Turns in one plane each, and the order they were made in; the first pair answered:
Komar (before -> after):
10  -1  -6  12  2  8  0  -9  -15  8  -13  -7  9  5  -6  -13  4  0  -6  14  2  -6  -11  -2  12  0  26 -> 11  4  -2  -3  5  6  -3  3  -23  6  -4  -5  10  4  -14  -6  -3  12  -19  13  5  -15  -17  5  6  1  9
-3  -2  -4  -1  -3  4  -2  6  5  7  1  11  0  -3  19  9  0  -1  12  0  -10  3  11  7  -5  2  -10 -> -7  -3  -8  2  5  5  2  1  3  9  -6  3  -5  9  19  0  3  -8  4  -7  -12  3  10  -7  -9  5  -7
-28  -6  -14  8  -6  9  8  -4  22  16  -4  11  -3  2  31  15  4  -19  11  0  -10  9  18  -7  -15  14  -5 -> -26  -1  -12  -12  2  7  13  8  10  11  1  11  -3  12  21  19  -4  -7  -14  -7  -12  -2  4  -10  -27  16  -23
gepe (before -> after):
10  -2  -5  -1  2  9  1  -2  2  6  -3  -5  9  -7  -6  -1  1  1  7  0  1  1  -3  -1  6  -3  11 -> 3  1  -7  2  -2  0  1  0  8  -2  -7  -4  6  -5  -3  -8  4  -10  9  -6  -1  8  1  -2  9  -8  9
-5  5  -14  -11  -2  0  5  -4  -12  -5  -10  11  4  0  3  5  7  13  12  -15  1  -9  -8  0  7  -16  -5 -> 6  0  -12  -1  4  11  3  -10  -17  7  -6  4  7  1  2  5  4  14  14  -7  1  -14  -10  -5  6  -4  10
3  -3  8  12  10  0  -5  4  -7  8  14  -25  0  22  -2  -6  3  -10  -15  -3  -4  4  -1  -24  0  18  6 -> -14  5  6  -1  2  -19  -5  12  0  -12  8  -15  -4  24  0  -9  4  -14  -16  -15  -5  7  1  -15  -4  2  -15
-5  -18  -5  5  -14  2  8  -5  7  -5  5  -4  -2  1  -14  -5  6  -13  5  8  2  -7  3  6  10  0  25 -> -15  -13  -6  -7  -17  -6  6  2  11  -15  3  3  -5  -1  -12  -5  1  -11  3  1  2  -7  2  14  7  -9  8
tabo (before -> after):
-4  11  -7  -5  -4  -6  3  3  0  -16  -7  -4  -2  -1  6  -7  9  -15  17  3  8  14  4  2  14  -9  2 -> 5  2  -6  -11  3  16  6  6  -10  11  8  2  0  1  7  19  -7  0  14  15  1  0  4  -2  1  15  -8
0  -4  -2  -5  -12  -4  -5  4  2  -3  -2  9  -1  -13  4  3  0  4  6  -8  5  1  -1  12  -2  3  0 -> 8  -7  0  -3  -4  3  -4  3  -8  1  1  4  1  -7  -5  3  -3  12  -3  -4  7  -3  -8  9  -4  9  3
-30  8  -18  -15  0  9  16  -5  19  13  -17  2  -2  12  24  22  2  -9  0  -7  -27  -6  5  -28  -5  12  -13 -> -12  13  -5  -7  16  8  15  -2  -6  6  -17  -23  5  26  -1  -2  7  -3  -31  -9  -15  -8  -19  -39  3  9  4
sav (before -> after):
-9  -9  6  5  -3  -8  0  4  10  6  7  -10  -15  0  -8  -2  -6  -7  14  -15  -2  9  11  -1  -21  6  -8 -> -9  -9  3  3  -3  -7  2  5  9  6  8  -8  -15  2  -8  1  -7  -5  12  -14  -2  5  10  0  -21  7  -13
-5  11  -4  -17  -18  -14  -10  9  10  -19  11  8  2  -21  22  7  -13  -7  13  -2  -2  9  0  26  0  -20  -17 -> -4  12  -2  -18  -19  -11  -12  10  9  -19  10  8  5  -21  24  5  -9  -5  14  1  -2  7  1  26  3  -21  -16
0  3  -4  1  1  -8  0  1  -2  -3  -4  -17  -9  16  -5  -27  4  -19  -18  -14  -2  3  -4  -22  1  -12  0 -> -1  4  -8  -13  8  -1  6  5  -5  2  2  -11  -7  18  -3  -13  -5  -8  -24  -18  -6  -3  -11  -23  -9  -6  -10
9  8  -2  -2  -7  11  -14  1  5  5  5  -19  0  5  -2  -5  -13  -6  0  3  3  2  2  -12  -7  28  4 -> 11  8  -3  -2  -7  13  -15  2  7  6  5  -18  1  6  -3  -4  -12  -3  0  4  3  4  2  -8  -4  28  3
Now pairs of rows:
(2 to 3 turns a pair)
10  -1  6  -14  -8  11  -21  4  -9  6  21  6  -3  -12  -1  11  -18  10  8  2  4  -8  -5  8  -2  14  -4 -> 1  4  -3  -13  8  8  -13  3  -13  8  8  -8  -6  11  -2  -4  -16  0  -13  -13  -5  -9  -10  -21  -9  23  0
Komar Komar
16  2  6  9  -7  -13  -5  8  2  -12  12  -14  1  9  -15  -3  -3  -8  -10  -10  4  -6  -4  8  -4  -1  -10 -> 19  4  6  9  -6  -11  -4  6  2  -14  8  -11  3  1  -18  -5  -1  -4  -7  -9  6  -6  -8  9  -2  -6  -2
tabo gepe tabo
-7  0  -2  -18  6  1  -1  2  -5  4  5  -7  6  7  -3  3  -2  10  -10  -4  -7  -9  -10  -5  -7  6  -8 -> -14  1  -2  -17  3  -7  -1  6  -1  -2  2  -5  2  6  0  -1  -1  3  -11  -13  -10  -4  -5  -4  -5  2  -14
gepe gepe gepe
-6  -6  2  1  -5  7  0  -13  -6  -19  -10  0  3  -22  -8  -8  10  -2  -6  6  5  -2  5  14  8  -25  9 -> -21  -8  -12  -7  4  18  10  -14  1  -4  -15  4  -3  -7  8  9  0  -6  -8  -2  -10  -4  12  -5  -14  -9  -7
Komar tabo Komar
-12  1  -12  -1  1  -5  6  -10  14  -6  -16  4  0  5  5  -10  5  -4  8  -9  -4  3  2  -4  -6  -11  1 -> -1  -4  -5  -2  -8  2  1  -8  11  0  -1  12  5  -14  5  4  -1  3  21  4  1  -2  3  15  3  -8  1
Komar tabo Komar
11  -5  10  -5  -5  4  4  1  -15  6  2  2  3  -3  -9  5  -3  1  12  12  4  -1  -6  15  1  -2  -13 -> 5  3  1  -17  0  1  8  -2  -13  1  -10  8  1  1  -5  4  -3  5  8  2  -1  -3  -10  13  -5  -9  -19
Komar gepe gepe
3  -4  -15  -5  12  16  7  -10  -9  8  -21  1  2  8  13  3  -10  -8  3  9  -7  -11  13  -11  -4  3  -5 -> -3  3  -14  -17  10  6  8  1  -11  -6  -20  7  1  6  9  5  -14  -2  -6  2  -6  -13  9  0  -8  -5  -20
tabo tabo Komar
-18  7  -6  -18  -8  -17  2  11  16  -17  0  16  -10  3  12  7  1  -3  4  -17  -7  5  8  6  -13  -6  -31 -> 1  -7  4  23  10  3  -2  4  -4  12  11  -24  -7  21  6  -3  3  -16  -7  1  -7  8  8  -27  -4  25  0
Komar tabo gepe
1  7  -16  -7  8  6  1  -14  3  9  -10  15  12  -1  4  17  -8  -2  0  -1  -4  -13  -2  -2  3  1  -1 -> 6  6  -11  -2  12  8  0  -11  -7  15  -5  3  9  11  1  11  -9  -4  -12  -2  -5  -11  -4  -14  1  8  -1
gepe gepe tabo
2  12  3  10  -8  -12  0  14  -4  -9  12  -8  -1  4  -6  -21  -1  -3  -22  9  4  10  -9  4  21  -3  1 -> -8  7  -14  16  -6  4  9  -5  11  15  2  4  -5  3  17  -5  -5  -14  -2  17  -17  9  9  -11  9  12  7
tabo gepe Komar
2  1  12  1  0  -5  -2  15  -8  -5  10  -5  -4  11  -7  -4  7  -1  -19  -5  3  -2  -3  -3  0  1  -12 -> -8  4  5  5  -6  -11  -1  9  8  -11  1  3  -7  6  4  -8  11  -11  -8  -11  1  7  7  -1  1  -9  -14
gepe tabo Komar
-18  7  -4  -9  3  -11  -4  -10  11  -21  -10  -4  -4  5  -12  -11  6  -5  -8  -13  2  11  6  5  -4  -17  -3 -> 0  2  -2  -18  19  13  2  -12  -3  4  -1  1  5  3  -18  10  -10  19  -14  -3  0  -7  -7  4  -11  3  1
sav gepe
-5  2  -16  0  3  1  9  -10  1  14  -14  4  3  0  9  4  4  -2  8  4  -8  -1  8  -16  -7  3  4 -> 2  0  -15  -1  9  5  11  -11  -4  19  -11  -2  5  2  3  3  1  2  2  5  -5  -4  4  -21  -7  8  5
tabo tabo tabo
-10  -7  12  1  -3  -6  -2  6  -1  -3  11  5  5  -5  -6  9  3  -4  0  -6  1  8  13  6  13  6  -4 -> -14  -3  9  -1  -1  -5  2  1  5  -5  2  8  5  -5  -3  5  5  -6  7  -9  0  9  18  4  10  1  -2
Komar gepe Komar
-21  5  -15  -15  9  -2  9  4  12  -7  -11  5  -11  16  2  -3  3  -6  -10  -18  -8  -4  2  -13  -7  1  -17 -> -18  7  -12  -4  11  -7  8  -4  10  -11  -20  -3  -9  16  -3  -21  12  -10  -8  -17  -1  3  -2  -15  3  -3  1
tabo gepe tabo
-7  6  -16  -24  20  -5  14  -2  4  -2  -18  8  4  17  4  5  -12  6  -14  -12  -14  -5  -11  -7  -22  -3  -23 -> 28  -2  7  -8  18  6  6  -2  -18  2  0  -4  17  2  -20  4  -11  23  -12  9  8  -11  -27  14  -2  -1  1
Komar tabo
10  -3  8  -1  -10  5  -4  11  -5  2  12  8  4  -13  -1  13  -7  9  10  11  9  -7  0  24  3  -5  -4 -> 2  3  0  -10  13  3  4  12  -15  4  3  -8  1  14  -6  0  -7  9  -22  -10  0  -10  -10  -6  -11  3  -9
Komar Komar
-4  -10  -5  17  -6  -1  -2  2  3  -11  6  -3  -10  -10  -6  -14  3  -23  11  -6  5  11  1  -8  -3  4  15 -> -15  -4  -10  -5  -7  -5  3  13  5  -15  9  8  -16  -5  -2  -3  -5  -18  5  -16  1  5  -1  -5  -15  0  -13
Komar tabo
2  -12  -6  33  -3  14  3  0  -15  7  -1  -15  11  4  -16  -14  9  -1  -19  11  8  1  -3  -8  -2  -7  26 -> 4  -5  -4  7  -8  13  3  17  -21  -4  9  1  14  -7  -24  3  -3  21  -25  7  13  -13  -13  14  -8  -12  2
gepe Komar gepe
3  7  4  -9  4  -4  -2  6  -11  -11  9  -3  7  1  -12  1  -9  17  -10  -17  10  3  -18  12  1  -15  -10 -> 12  0  8  13  3  4  -6  -8  -11  -2  8  -7  9  -8  -12  -5  -3  7  5  -2  13  10  -12  10  15  -11  18
Komar tabo tabo
-1  -13  -1  -5  -2  22  -6  7  -8  15  16  3  5  -4  11  17  -8  4  -2  0  -15  -7  10  -4  -6  11  -12 -> -8  -3  4  6  -3  -3  -9  11  -7  -12  6  -17  0  10  0  -19  9  -11  -21  -15  -7  10  2  -16  5  -5  -3
gepe Komar tabo
-2  -19  -10  -18  18  7  6  15  -4  19  14  -1  2  -1  -1  16  -18  -6  -13  -9  1  -23  6  -11  -20  11  -13 -> 14  -26  4  10  15  4  -3  9  -13  18  16  -19  6  -5  -13  -3  -7  -14  -13  6  15  -15  2  -12  3  8  16
Komar gepe tabo
-6  7  13  -7  -12  -7  0  15  -2  -17  11  0  -9  2  -12  -11  3  4  -15  -11  -1  -5  -5  6  -3  -10  -11 -> -10  9  9  -7  -17  -10  -1  15  6  -18  13  7  -9  0  -7  -6  4  2  -7  -10  -6  -5  1  10  -3  -12  -14
tabo tabo tabo
0  -5  2  9  5  -3  -4  -8  -1  -1  -5  -3  12  -2  0  -11  4  -2  18  10  6  5  -12  2  18  -5  21 -> -11  3  -1  -7  7  -17  -2  1  -1  -16  -12  -2  6  7  -1  -17  4  -1  1  -7  3  6  -18  0  12  -12  6
gepe Komar
9  8  8  -7  7  2  14  4  -11  2  -3  -18  4  3  -10  7  -1  13  -14  4  5  -1  -12  4  -1  2  -4 -> 1  12  5  -12  3  -6  10  8  -5  -6  -4  -16  0  4  -8  4  -1  8  -16  -1  5  1  -10  7  0  -7  -14
gepe gepe gepe
-20  -5  -6  5  9  -7  8  -5  19  -14  -18  -12  -4  2  -9  -4  8  1  11  17  7  2  -14  8  3  5  11 -> -27  -2  -10  -2  9  -9  11  -4  22  -16  -18  -5  -6  0  -4  1  5  4  12  16  4  -1  -15  11  -3  3  5
Komar gepe tabo
24  -6  -6  -14  -2  -5  6  -14  -3  12  8  -13  8  -9  8  -3  -3  4  -2  3  6  -5  9  9  7  4  -1 -> 15  -5  -11  -13  0  -4  7  -13  2  16  8  -11  4  -3  16  0  -4  -4  -3  -3  -3  -1  15  0  0  5  -5
Komar gepe tabo
13  0  6  -2  2  7  -7  4  -13  3  7  -1  8  -8  -14  4  -6  14  -5  7  6  -7  -5  9  6  0  1 -> -11  4  -9  5  -2  -7  -2  -4  11  -9  -14  6  -2  -5  5  -7  6  -8  9  -5  -3  9  12  0  6  -11  0
Komar Komar tabo
-21  1  -6  7  -3  -11  -6  5  -2  -4  -14  -2  -6  12  6  -5  -8  -18  -8  -16  -12  2  15  -18  -4  8  -28 -> -17  2  -3  9  -1  -11  -6  7  -6  -6  -15  -9  -4  14  -2  -14  -6  -18  -14  -16  -8  3  10  -21  -2  4  -24
tabo tabo
-4  -8  6  4  -8  -10  -5  -1  6  -8  5  0  2  -10  7  10  1  -1  5  9  -1  7  8  12  7  -8  -14 -> 4  -9  6  9  11  0  0  -1  -9  4  3  -19  1  9  -4  6  -2  0  -16  7  -3  3  -1  -11  0  4  -7
tabo Komar Komar
11  -7  -6  13  8  -8  4  -10  -3  -2  -3  -7  -7  10  -4  -8  5  -5  -4  -8  9  11  0  -5  9  -22  8 -> 22  -12  0  5  6  7  5  -4  -14  9  14  0  -2  0  -9  10  -6  12  -1  1  11  1  -5  6  6  -11  0
tabo tabo Komar
2  11  -3  -19  2  0  8  12  -6  2  3  10  6  2  -1  1  -6  6  -8  -3  2  -3  -5  7  -8  0  -19 -> 12  2  -3  -6  8  16  8  -1  -10  18  4  6  10  2  -1  4  -7  6  0  11  0  -7  -5  0  -4  12  0
tabo tabo gepe
3  -4  -8  11  2  20  5  -26  14  18  -12  11  4  -12  3  15  3  3  23  21  -1  3  4  -1  -2  8  24 -> -1  4  0  19  2  -11  1  -15  9  -13  -17  -10  0  3  -11  -22  20  -12  -2  3  8  16  -8  -6  8  -15  25
gepe tabo tabo
-4  3  -8  -22  -5  14  3  3  -5  12  8  19  0  -6  7  30  -10  10  6  -5  -8  -9  7  4  -16  8  -28 -> 14  -2  7  -4  -20  8  -8  -3  -6  1  14  17  10  -27  -3  17  0  10  19  9  10  -1  3  26  7  -8  -5
tabo Komar tabo
4  -10  -8  3  -6  16  -4  -6  -1  17  9  9  1  -11  10  15  -13  2  23  16  -8  -6  10  6  0  16  3 -> -6  -1  -8  3  -19  -8  -7  -3  11  -14  -3  11  -3  -15  7  -5  3  -7  25  2  -1  5  8  19  11  -14  0
tabo Komar tabo
-2  -2  -11  2  3  14  2  -14  8  8  -6  14  7  -15  14  16  -8  -2  15  12  -4  0  14  2  2  9  12 -> -9  -4  -10  3  1  11  1  -5  8  9  1  12  1  -7  18  19  -10  -6  11  5  -11  1  18  -3  -2  13  -1
tabo gepe tabo
9  1  3  -8  10  13  -12  4  -8  1  1  -11  -8  14  0  18  -1  1  -18  -3  -7  -8  -8  -16  -10  18  -21 -> 22  -1  17  10  -3  5  -20  -1  -10  -14  2  -15  -1  -3  -15  3  11  1  -9  11  10  3  -12  5  14  1  2
Komar tabo
0  -7  0  18  -1  -4  -7  -3  1  1  9  -14  -5  0  -1  -10  11  -17  7  8  10  14  6  -1  11  2  20 -> -5  -4  -6  0  14  5  1  5  -7  13  10  -14  -10  18  2  5  -3  -6  -12  -4  -1  0  4  -19  -9  20  0
tabo Komar
1  0  2  -26  -11  8  -24  -7  -2  -24  -4  25  5  -9  -6  12  -14  21  -5  -4  -6  1  4  10  17  -4  0 -> 8  -10  2  -5  -10  20  -24  -19  1  -5  -5  19  7  -14  -1  12  -12  11  8  10  -9  6  14  3  24  7  18
gepe tabo tabo
14  -2  13  11  8  4  3  -9  -6  10  -6  -11  12  -8  -20  -2  0  10  -1  6  14  -4  -16  8  4  4  12 -> 8  -6  10  18  2  8  4  -13  2  17  -7  -5  11  -13  -7  7  0  3  16  11  10  -1  -4  9  4  8  10
tabo tabo sav
-3  0  -11  4  10  -7  4  -15  -11  10  -17  -5  -5  19  0  -3  -8  6  -12  -6  -1  1  -9  -29  -8  12  0 -> -17  0  -15  1  2  -13  4  -11  1  3  -17  6  -10  15  12  0  -4  -2  -1  -11  -7  5  1  -25  -11  6  -11
gepe tabo
8  6  -1  -12  4  -3  -1  1  1  -6  -1  6  10  -8  -17  -6  0  16  -2  4  12  -10  -11  16  -3  -18  -8 -> -1  5  -3  -8  0  -13  -3  4  7  -16  -5  3  7  -7  -11  -14  6  3  -1  -1  12  1  -6  15  -1  -24  -8
gepe gepe gepe
-1  -9  3  -5  3  -26  5  22  7  -19  -5  -5  2  -4  -2  -15  5  6  -17  -9  8  15  0  10  7  -20  -15 -> 21  -19  0  -6  9  4  9  3  1  5  -3  7  14  -21  -6  6  -6  29  -6  10  13  -1  -3  18  7  -9  5
gepe tabo gepe
4  3  5  -1  -6  -4  -5  -1  -2  -7  7  2  2  -6  -4  0  -2  2  6  9  9  -3  -4  10  8  -3  10 -> -5  8  3  -7  -4  -11  -1  0  3  -13  -2  2  0  -1  -2  -7  0  2  -1  0  7  -2  -4  7  4  -6  3
Komar gepe Komar
5  -1  -6  17  10  -10  4  -4  -9  -4  -22  -11  2  2  -9  -16  3  -10  8  -5  14  -6  0  -7  -3  -13  6 -> 2  1  -9  11  -3  -12  2  -2  1  -6  -17  4  2  -10  3  -5  -2  -10  25  -1  11  -5  10  8  -3  -16  -5
Komar gepe tabo
-9  -8  0  24  -2  -4  -4  -5  9  4  -3  -8  -4  5  8  -1  6  -23  11  10  -5  10  12  -10  5  7  13 -> 12  -8  18  9  -5  -4  -10  13  -16  -6  15  -8  5  -3  -16  6  -5  3  -6  14  9  -1  -9  13  10  4  1
Komar Komar tabo
-4  8  2  6  10  -3  10  -8  2  9  -12  -15  5  5  -2  -12  -6  -6  -2  9  -2  -7  -2  -12  10  3  13 -> -7  10  3  -10  -8  -4  7  3  9  6  -2  5  5  -13  4  9  -13  1  15  14  0  -13  4  12  8  -2  -6
tabo Komar Komar
8  -10  13  22  7  22  -7  -17  -3  18  16  -6  22  -23  -1  1  12  10  9  25  2  0  -8  7  19  7  0 -> -7  -8  7  20  17  24  -1  -10  -4  25  18  -17  12  2  10  1  10  -4  -6  11  -12  1  -1  -21  3  23  -16
gepe tabo Komar
-2  10  -8  -1  17  4  18  -7  13  9  -8  4  -2  2  23  -9  -1  -6  14  -5  -1  8  21  -1  -5  -8  10 -> 8  8  -1  6  28  6  18  -1  -1  13  -2  -12  -1  13  11  -15  -4  -3  -6  -6  3  2  11  -14  -5  0  14
gepe tabo gepe
15  -2  7  -1  13  3  4  -14  -10  3  -15  -4  -2  14  -11  -18  3  5  -15  3  7  -7  -15  -5  0  -3  17 -> 1  4  2  1  5  -8  3  -16  5  -9  -24  2  -4  7  0  -26  11  -4  -2  2  5  4  -7  -1  4  -20  17
tabo tabo tabo
1  -30  0  6  18  12  11  -10  8  18  14  -5  21  1  13  12  -3  7  8  19  -13  3  9  9  1  15  8 -> -17  -19  -10  -5  28  -2  17  -3  9  1  0  -12  17  25  7  -3  1  1  -16  -8  -20  7  1  -9  -9  6  -5
tabo tabo Komar
18  -14  12  11  -6  8  -5  3  8  11  13  11  -9  -12  -1  11  2  5  14  13  5  -4  11  10  -1  11  11 -> -7  -5  1  4  1  -6  2  10  16  0  -2  4  -21  15  7  -1  5  -14  0  -10  -8  3  16  -15  -15  13  -3
gepe Komar tabo
-7  -14  7  -9  -11  5  4  21  14  22  22  3  -1  -1  -2  7  -13  8  -2  1  -4  -10  3  19  -16  6  -17 -> -12  -17  -2  16  -2  4  5  5  23  27  1  -13  -7  12  4  -16  2  -17  2  -1  -8  5  13  -8  -9  7  10
sav Komar sav
-4  8  1  -15  -7  -3  7  7  3  -18  4  7  0  -7  -11  18  -1  14  8  9  4  -1  -2  2  -4  -1  -15 -> 8  2  5  0  2  8  6  -2  -3  -8  6  0  4  -8  -17  12  -4  18  7  19  9  -3  -6  -2  1  6  3
tabo tabo gepe
8  -14  14  6  -24  -14  8  5  7  17  24  -6  -5  2  -8  -17  16  14  -15  6  -3  -11  -14  -3  8  10  -1 -> -4  -10  6  4  -19  -15  11  1  15  15  12  -7  -11  13  -3  -24  20  5  -16  -2  -11  -5  -8  -18  2  10  -1
Komar tabo Komar
9  -4  3  20  13  -5  -3  13  -7  22  3  -14  -1  5  -9  -11  1  -5  -20  4  8  -6  -14  -7  2  1  1 -> -2  -2  4  8  -8  -11  -10  24  5  8  13  9  -4  -11  0  5  -2  -4  -2  6  7  -5  -3  22  3  -8  -21
gepe Komar tabo
12  -18  -9  -2  -14  -2  3  -25  -1  -6  -4  22  10  -25  12  2  -6  12  15  8  -11  3  9  37  0  0  2 -> 5  -16  -10  9  -19  -9  2  -25  5  -8  -6  16  5  -22  15  -7  0  0  20  5  -9  10  13  29  3  -3  7
gepe gepe
-12  -5  -4  3  5  7  6  5  -3  4  9  -3  -1  10  6  10  -12  -3  -12  -4  -9  1  -5  -20  -15  10  -11 -> 9  -10  6  6  -5  12  0  5  -13  4  18  -2  8  -11  -7  9  -14  11  -4  13  6  -1  -14  4  -3  5  -1
tabo Komar gepe
-11  -5  0  16  -11  15  0  7  11  4  8  0  19  5  -1  10  26  -18  17  6  -28  -1  1  -6  5  10  -10 -> 2  -8  12  20  -8  17  -3  9  1  4  14  -7  24  2  -15  6  27  -10  9  14  -19  -4  -9  0  13  12  -1
tabo Komar Komar
